Here are some points, each followed by its number:
array([-53., 33., -39., 0., 40., 8., -14., 78., -60., -44., 48., -64., -26., 7., -50., -16., -37., 33., 56., 21., 45., -13., -27., -60., -44., 2., 63., 31., 45., -8., 7., 38.]) 0
array([-67., 23., 56., 17., 39., 63., 1., -47., -65., -6., 42., -51., -22., -30., -19., -42., -34., -48., 57., -7., -32., -10., 47., 26., -11., 15., -24., 10., 54., 0., 38., 25.]) 1
array([31., 20., 5., 15., 29., 16., 5., -2., -28., -1., 34., -19., -12., -17., -38., -28., -8., -24., 29., -5., -26., -11., 25., -39., -25., 18., 2., -12., 22., -13., 26., 30.]) 2
array([64., -46., -34., -20., -72., -75., -4., 20., 87., 15., -89., 83., 32., 2., 77., 57., 36., 58., -86., 1., 40., 26., -42., 63., 49., -32., -25., -13., -68., 7., -52., -60.]) 3
array([-63., 28., 50., 19., 50., 47., -48., -10., -65., -5., 58., -59., -17., 12., -50., -46., -13., -35., 61., 6., -33., -23., 36., 4., -44., 7., 24., 16., 55., -32., 41., 28.]) 4
array([65., -36., -41., -25., -73., -65., 3., -2., 87., 18., -88., 79., 44., 27., 80., 63., 32., 48., -87., -8., 25., 30., -44., 62., 52., -22., -32., -13., -77., 7., -52., -58.]) 5
array([-63., 28., 45., 14., 45., 57., -9., -44., -65., 5., 58., -59., -36., -17., -50., -46., -18., -45., 61., 6., -29., -13., 32., -6., -29., 22., 19., 11., 50., -3., 46., 33.]) 6
array([59., 8., -68., 0., 40., -26., 45., 78., 53., -19., 58., -39., -21., -37., -60., -51., -28., 14., 51., 16., 35., -37., -42., -69., -49., 22., 58., -4., 11., -8., -17., 28.]) 7
array([-58., 38., 25., 14., 45., 57., 1., 0., -65., -9., 58., -59., -31., -17., -55., -41., -28., -40., 61., 6., -14., -18., 27., -50., -34., 17., 34., 11., 50., -8., 41., 43.]) 8
array([-68., 28., 45., 24., 45., 62., -9., 20., -65., -44., 29., -54., -46., -8., -50., -26., -37., -50., 61., -13., -19., 16., 17., -21., -25., -7., 34., 1., 50., 7., 61., 43.]) 9
array([35., -36., -14., -20., -72., -75., -9., -19., 82., 20., -89., 78., 47., 46., 87., 67., 31., 58., -86., -4., 15., 26., -47., 68., 54., -32., -40., 1., -68., 7., -52., -60.]) 10
array([14., 16., -62., -13., 22., 18., 42., 54., -12., -19., 35., -27., -3., -12., -35., -28., -18., 5., 28., 11., 27., -28., -6., -51., -23., 24., 41., 5., 17., 4., -32., 5.]) 11
array([-63., 28., 25., 19., 50., 47., -19., 54., -65., -49., 58., -59., -26., -13., -50., -31., -23., -40., 61., -9., -9., 21., 7., -50., -29., 2., 39., 1., 55., -3., 32., 38.]) 12
array([-24., 28., -9., 14., 55., 37., 6., 59., -50., -29., 58., -59., -36., -37., -65., -46., -32., -16., 61., 11., 6., -13., 22., -60., -44., 17., 48., -4., 50., -13., 32., 33.]) 13
array([-31., 29., -14., 12., 51., 38., 7., 63., -52., -31., 57., -60., -30., -31., -61., -45., -32., -16., 60., 12., 11., -15., 15., -60., -43., 17., 50., 2., 49., -11., 25., 33.]) 14
array([-58., 28., 35., 19., 55., 47., -4., 10., -65., -14., 63., -59., -21., -13., -55., -41., -32., -40., 56., 1., -29., -8., 36., -50., -34., 12., 24., 11., 50., -8., 41., 43.]) 15
array([-29., 38., -4., 14., 55., 47., 6., 29., -50., -9., 58., -59., -31., -37., -65., -46., -23., -16., 61., 11., -4., -37., 27., -60., -44., 17., 48., 1., 50., -18., 32., 38.]) 16
array([64., -44., -29., -19., -72., -73., -1., 9., 87., 18., -88., 83., 35., 8., 77., 58., 37., 54., -87., 0., 33., 25., -40., 63., 50., -31., -31., -14., -70., 7., -51., -59.]) 17
array([64., -36., -39., -25., -72., -65., 1., 0., 87., 15., -89., 78., 42., 27., 82., 62., 31., 48., -86., -9., 25., 36., -47., 63., 54., -22., -30., -13., -77., 7., -52., -60.]) 18
array([-4., 13., 54., 24., 40., 67., 35., -73., -40., 15., 58., -5., -7., -32., -16., -51., 2., -65., 46., -38., -43., -18., 61., -50., 10., 27., -69., -33., 30., 7., 41., 14.]) 19
Which three points above are nearest to each new point by angle, seen from the average point of the numbered points? Their numbers follow each, nearest first.
array([51., -41., 12., -24., -75., -56., -20., -60., 76., 36., -85., 74., 36., 35., 82., 67., 47., 30., -90., -6., 4., 24., -15., 82., 55., -33., -60., -8., -63., 7., -36., -50.]) --> 10 5 18
array([-68., 23., 59., 14., 35., 67., 6., -63., -65., 0., 38., -49., -21., -37., -11., -41., -37., -50., 56., -9., -33., -13., 51., 43., -5., 17., -35., 11., 55., 2., 36., 23.]) --> 1 6 4
array([-53., 8., 25., 34., 50., 23., -4., 69., -65., -44., 63., -54., -21., 2., -60., -41., -28., -30., 56., 6., -19., -8., 17., -55., -34., 12., 39., -18., 45., 2., 41., 43.]) --> 12 13 14
array([-39., 32., 0., 13., 53., 45., 4., 21., -59., -10., 63., -54., -20., -25., -60., -46., -20., -30., 56., 4., -6., -30., 22., -58., -40., 24., 46., 11., 48., -10., 24., 38.]) --> 16 8 13
array([42., -41., 18., -21., -69., -56., -23., -63., 73., 24., -88., 77., 33., 47., 82., 67., 50., 21., -87., -12., -2., 33., -5., 82., 58., -36., -63., -5., -63., 7., -33., -50.]) --> 10 5 18
array([-12., 30., -51., -6., 45., 40., 30., 63., -41., -29., 62., -55., -14., -16., -58., -45., -29., -10., 57., 14., 21., -37., 6., -66., -43., 29., 56., 12., 43., -2., -17., 22.]) --> 14 13 11
array([25., 33., 10., 24., 55., 32., 6., 5., -55., -5., 63., -44., -26., -27., -65., -51., -18., -40., 56., -4., -38., -23., 41., -65., -44., 27., 14., -13., 45., -18., 46., 53.]) --> 2 16 15
array([-66., 22., 55., 14., 39., 63., 4., -46., -65., -4., 42., -51., -23., -32., -20., -41., -35., -48., 57., -7., -30., -12., 46., 25., -11., 15., -21., 10., 54., 0., 37., 27.]) --> 1 6 4
array([-29., 28., 45., 19., 55., 52., -4., -49., -65., 5., 63., -54., -12., -13., -60., -46., -3., -40., 56., 6., -38., -23., 46., -55., -29., 22., 9., 16., 45., -13., 36., 28.]) --> 6 15 8
